Each row has a name. Each piece below is followed by the name of the row it came from, unless a question asks for something else. Each question is about the rows just above it.

[60 27  0 81] = S
[49 40 13 67] = G
[26 13 13 40] = M
[-6 67 81 67] = U
[85 40 13 67] = V
[26 13 13 27] = N
[26 13 13 67] = L
[14 40 13 13] = X
Which row holds this, read backwards? [27 60]
S
Which row holds [14 40 13 13]?
X
[49 40 13 67] is in which row?
G
The row with [26 13 13 67] is
L
Number of entries in [26 13 13 27]:
4

[-30   1  -1  26   7 -10 -83] : Deka
[ 1  0  0  1 -1  1  0] : segu
[ 1  0 -1  1  0  1 -2] : biv
[ 2  0  0  1 -1 -3  0] : gezad
[  1   0 -32   1  -1   1   0] : ziko
which: [ 1  0  0  1 -1  1  0]
segu
which: [ 1  0 -1  1  0  1 -2]
biv
which: [  1   0 -32   1  -1   1   0]
ziko
How many entries does [ 2  0  0  1 -1 -3  0] have?
7
Which row holds this, read backwards? [-32   0]
ziko
Which row holds [ -1   1 -32] read backwards?
ziko

[-62   1 -12   3   2   4   0   0  -6   2  -1  -1  -2 -21   3  13   2 -11
 -17   4   0  -2   0   0  -2   0  24 -27  -3  -2 -27   8   2   0 -69   0] = K
[-17  -1 -70   8  -1  -6   2   0  -2   1   1   0  -6   8  10 -13   4  -5
  -1   4  10  13   2   3   5  -1   7  -8  -3  -3  43   9   0  -1 -19   1] = Z
[-62   1 -12   3   2   4   0   0  -6   2  -1  -1  -2 -21   3  13   2 -11
 -17   4  13   2  10   3  -2   0  24 -27  -3  -2 -27   3   2   0 -69   0] = C
[ 3  2 13 10] is which row, read backwards?
Z
Count the entries of [-17]:
1
How many entries does [-62   1 -12   3   2   4   0   0  -6   2  -1  -1  -2 -21   3  13   2 -11
 -17   4  13   2] have?
22

[ 48 -28   5  -5   0] : bilid
[ 77 -21 -26   1   2] : fisu
[ 83 -13 -59   4   2] : petek
[57 -5 -4 -9  1] : Nok
[ 70   2 -36  -7  -1] : sug
[ 12 -20  28  -3   4] : bise
[ 80   3 -77  -1   2] : vukat
[ 35 -44  16  -6   2] : dubav
[ 48  -4 -25  -6   1] : Datad
[-26  -1 -32  -8   1] : mir
Which row holds this, read backwards? [ -1  -7 -36   2]
sug
Which row holds this, read backwards? [  1 -26]
fisu
[ -1 -26] is which row, read backwards?
mir

[  0 -17 -32  17   0   5 -30  21 -30] -> Fep
[-29 -29  27  17  40  36  -2   9 -71] -> pufo
[-10 -29  27  17   0 -30 -35 -29 -12] -> zaze
which: [-10 -29  27  17   0 -30 -35 -29 -12]
zaze
Which row holds this, read backwards? [-35 -30   0]
zaze
Number of entries in [-29 -29  27  17  40  36  -2   9]:
8
The one value in pufo and Fep:
[17]
Count the entries of [-29 -29  27  17  40  36]:
6
Which row holds this, read backwards? [ 9 -2]
pufo

[ -2 -56 -24 -29  16 -44  11  -4 -38  40 -45  29   8 -10 -42  30   1  11
 -13  10  37  33 -20 -50   6  74 -30  -2  39  12 -12  -3  35  37 -16 -29
  53]  lud
[ 10  19  57  15 -12  30  -8   1  -7 -21 -41  -2  20  38 -28 -42  16  11
  23  18 -30  45  10 -44 -37 -29 -61 -27  40  -4 -17  28  -4 -40 -10 -46
 -50]  Veb
[ -2 -56 -24  24  16 -44  11  -4 -38  40 -45  29   8 -10 -42  30   1  28
 -13  10  37  33 -20 -50  10  74 -30  -2  39  12 -12  -3  35  37 -16 -29
  53]  vikof
[ 10  19  57  15 -12  30  -8   1  -7 -21 -41  -2  20  38 -28 -42  16  11
  23  18 -30  45  10 -44 -30 -29 -61 -27  40  -4 -17  28  -1  -7  11   5
  -5]  runik
The row with [ -2 -56 -24 -29  16 -44  11  -4 -38  40 -45  29   8 -10 -42  30   1  11
 -13  10  37  33 -20 -50   6  74 -30  -2  39  12 -12  -3  35  37 -16 -29
  53] is
lud
which: [ -2 -56 -24  24  16 -44  11  -4 -38  40 -45  29   8 -10 -42  30   1  28
 -13  10  37  33 -20 -50  10  74 -30  -2  39  12 -12  -3  35  37 -16 -29
  53]
vikof
Count the entries of [ 10  19  57  15 -12  30  -8   1  -7 -21 -41  -2  20  38 -28 -42  16  11
  23]:
19
which: [ 10  19  57  15 -12  30  -8   1  -7 -21 -41  -2  20  38 -28 -42  16  11
  23  18 -30  45  10 -44 -37 -29 -61 -27  40  -4 -17  28  -4 -40 -10 -46
 -50]
Veb

[-28   3 -21 -17] : Durof
[ 30  21  22 -23] : rar
[-22  21 -18 -18] : gega
[ 69  17 -18 -15] : Peve
[-42 -43 -44 -17] : ratuv
[-26 -43 -26 -17] : ras
[-24  14 -16 -16] : pizi
[-17 -51 -16  -5] : lol
[27 66 27 17] : feso
[ 67 -25  67  73] : Sarif
[-24  70  45  33] : Vigi
[ -7 -32  70 -20] : Rato
Which value is in both lol and ratuv?
[-17]
Shared by pizi and Vigi:
[-24]
The one value in Vigi and Rato:
[70]
Count the entries of [ 69  17 -18]:
3

[ 19  18  -1  10  18  -3 -16   7] : zasa
[ 15  -2  -4  10  -5  -6 -29  23] : vuzu
[-20  -5  20 -26  21  -1  11 -28] : zino
[ 19  18  -1  10  18  -3 -16 -28] : Votam
[ 25  11  14  -2  22 -18 -73  30] : gub
[ 47  26  -1  23  25 -14 -33 -13] : vusu
[ 47  26  -1  23  25 -14  15  39] : rino
[ -9 -14  31 -33  11 -20 -68  15] : bok
[  1 -12  23 -20   6 -19 -70  25] : Mis
Number of entries in [ -9 -14  31 -33  11 -20 -68  15]:
8
Count the entries of [-9]:
1
How many entries does [ 47  26  -1  23  25 -14] have?
6
Which row holds this, read backwards? [-68 -20  11 -33]
bok
The one value in gub and vuzu:
[-2]
Count the entries of [-20  -5  20]:
3

[  1  -6 -24  29] : geri
[48 55 75 52] : Zuzep
[-26  71  50 -78] : nez
[-32  18 -57  51] : fuv
[-4 13 31 -6] : zep
[-31 -33  20 -43] : dufi
[-83   8 -63 -39] : Gifo
[71 53  3 -9] : laga
Number of entries in [71 53]:
2
Which value is in both zep and geri?
[-6]
Shared by laga and nez:
[71]
Count the entries of [71 53  3]:
3
Which row holds this, read backwards? [ 20 -33]
dufi

[-12   2   4  29 -63  18  -5  -6 -56] -> guzen
[-23 -13   4  33 -29  18 -30  -6 -13] -> leg
[-12   2  -7  34 -88  17 -69  41 -13] -> liril
Number of entries in [-12   2   4  29 -63  18]:
6
Which value is in both leg and liril?
[-13]
How many entries does [-12   2   4  29 -63  18  -5  -6 -56] have?
9
Which row holds this, read backwards? [-13  41 -69]
liril
Which row holds this, read backwards? [ 41 -69  17 -88]
liril

[-16  14 -13 -25  14  13] = bobab
[-28  -5  -9 -16  17  44] = tev
[  0 -14  -3 -12   6  -1] = kipi
[-16 -26 -13 -11  14  13] = dabu
[ 11 -28  24 -27 -24 -19] = mapef
[  8  -1 -27  17 -10 -16] = zanet
Number of entries in [-28  -5  -9 -16  17  44]:
6
Which value is in both dabu and tev?
[-16]
Which row holds this, read backwards? [ -3 -14   0]
kipi
Shared by zanet and kipi:
[-1]
Shared by zanet and mapef:
[-27]
Number of entries in [ 11 -28  24 -27]:
4
How many entries does [  8  -1 -27  17 -10 -16] have?
6

[-41   7  86 -22 -16  48 -25   0 -84 -33   0  44  10  15   5  55 -51 -49
 -13  61  38  -3  20 -14 -49  17  65 -20  21  26 -20 -22  39  -9  14  17
 -36 -34   4   0   8 -39  29 -13  43 -37 -18 -47 -16   6]  Baf
[  0 -13  -4  24 -11  29  -9  26  31  27 -10 -13  11  31  50 -21  -6 -13
 -28 -10  15  36   7 -16  43 -24 -25   8   2 -37 -30  61   4  15  39   0
 -10 -17 -15 -23   5 -24  -1 -19  35 -18   6 -42 -12   8]  vonum
[ 23  24  39 -28 -38   6  40  24   5 -46 -53  -3 -52  11  18  16 -30 -15
 -17 -19   5  -8 -79 -38  86   6   7  14  28  12 -47 -24 -40  -3 -24   1
  22 -12  81 -21  61 -11 -27 -61 -49  24   1  -3  36 -17]  vef
Number of entries in [-41   7  86 -22 -16  48 -25   0 -84 -33   0  44  10  15   5  55 -51 -49
 -13  61  38  -3]:
22
Which row holds [-41   7  86 -22 -16  48 -25   0 -84 -33   0  44  10  15   5  55 -51 -49
 -13  61  38  -3  20 -14 -49  17  65 -20  21  26 -20 -22  39  -9  14  17
 -36 -34   4   0   8 -39  29 -13  43 -37 -18 -47 -16   6]?
Baf

[ 28 -25  15  39 -57] : loz
[ 22  -9  50 -28  -1] : bul
[-15  44  -1  16  -2] : Gir
[ 28 -25  15  39 -31] : Luzez
[ 18 -26  -9  25 -18] : sefo
[-13  23  18 -65  15] : dezel
[  8 -36  -3  59  -1] : Goza
[ 26 -54 -45  42 -42] : fip
[ -3 -11 -41  22 -26] : kibo
[ -1  44 -15] is which row, read backwards?
Gir
[-42  42 -45 -54] is which row, read backwards?
fip
Which row holds this, read backwards? [-26  22 -41 -11]
kibo

[-16 -25  13   4   9  -9 -52]  sini
[ 13   4 -16   9 -25  -9  -8]  kazub
[ 13   4 -16   9 -25  -9  39]  forev
[ 13   4 -16   9 -25  -9  39] is in which row?
forev
How many entries does [13  4] have?
2

[ 1  4 -1 10 14  5 -1 -3]  valof
[11 -2 -4  7  9  3 -2 -1]  vumod
[11  5 -5 37 51 17 -2 -6]  gareb
[-8  9  2 27 41 16  0 -6]  pifeg
[ 3  8 -3 46 71 24 -2 -8]  Gupe
[ 1  6 -2 24 34 13 -1 -5]  Mit
[15  1 10 -1 20  7 -2 -3]  mes
[-22  10   7  18  29  13   4  -5]  nafa
[-5  0  2  0  3  0  1  2]  tul
Which row holds this, read backwards? [9 7]
vumod
Which row holds [ 1  4 -1 10 14  5 -1 -3]?
valof

[ 19 -44  54 -27  80] = mobav
[-77 -13  12  18  60] = fofor
[ 54 -17  16 -16  53] = fuf
The one value in fuf and mobav:
[54]
Which row holds this, read backwards? [-27  54 -44]
mobav
Which value is in both mobav and fuf?
[54]
Count the entries of [19]:
1
[ 53 -16] is which row, read backwards?
fuf
How many entries does [ 19 -44  54 -27  80] have?
5

[ 49 -65  55 -33  41 -21   1 -13  14   4 -16] = tifod
[ 57 -36 -15  49 -65  55 -33  41 -21   1 -13] = fegum
[ 40 -21 -36 -15  49 -65  55 -33  41 -21   1] = remas
[ 43 -76  57 -36 -15  49 -13  14 -33  41 -21] = voma
[-65  55 -33  41 -21   1 -13  14   4 -16 -23] = sal
[ 15  43 -76  57 -36 -15  49 -65  55 -33  41] = Pes
[-15  49 -65  55 -33  41 -21   1 -13  14   4] = paga
which: [ 49 -65  55 -33  41 -21   1 -13  14   4 -16]
tifod
Where do [-65  55 -33  41 -21   1 -13  14   4 -16 -23] appear?
sal
Number of entries in [ 57 -36 -15  49 -65  55 -33  41 -21   1 -13]:
11
Number of entries in [-15  49 -65  55 -33]:
5

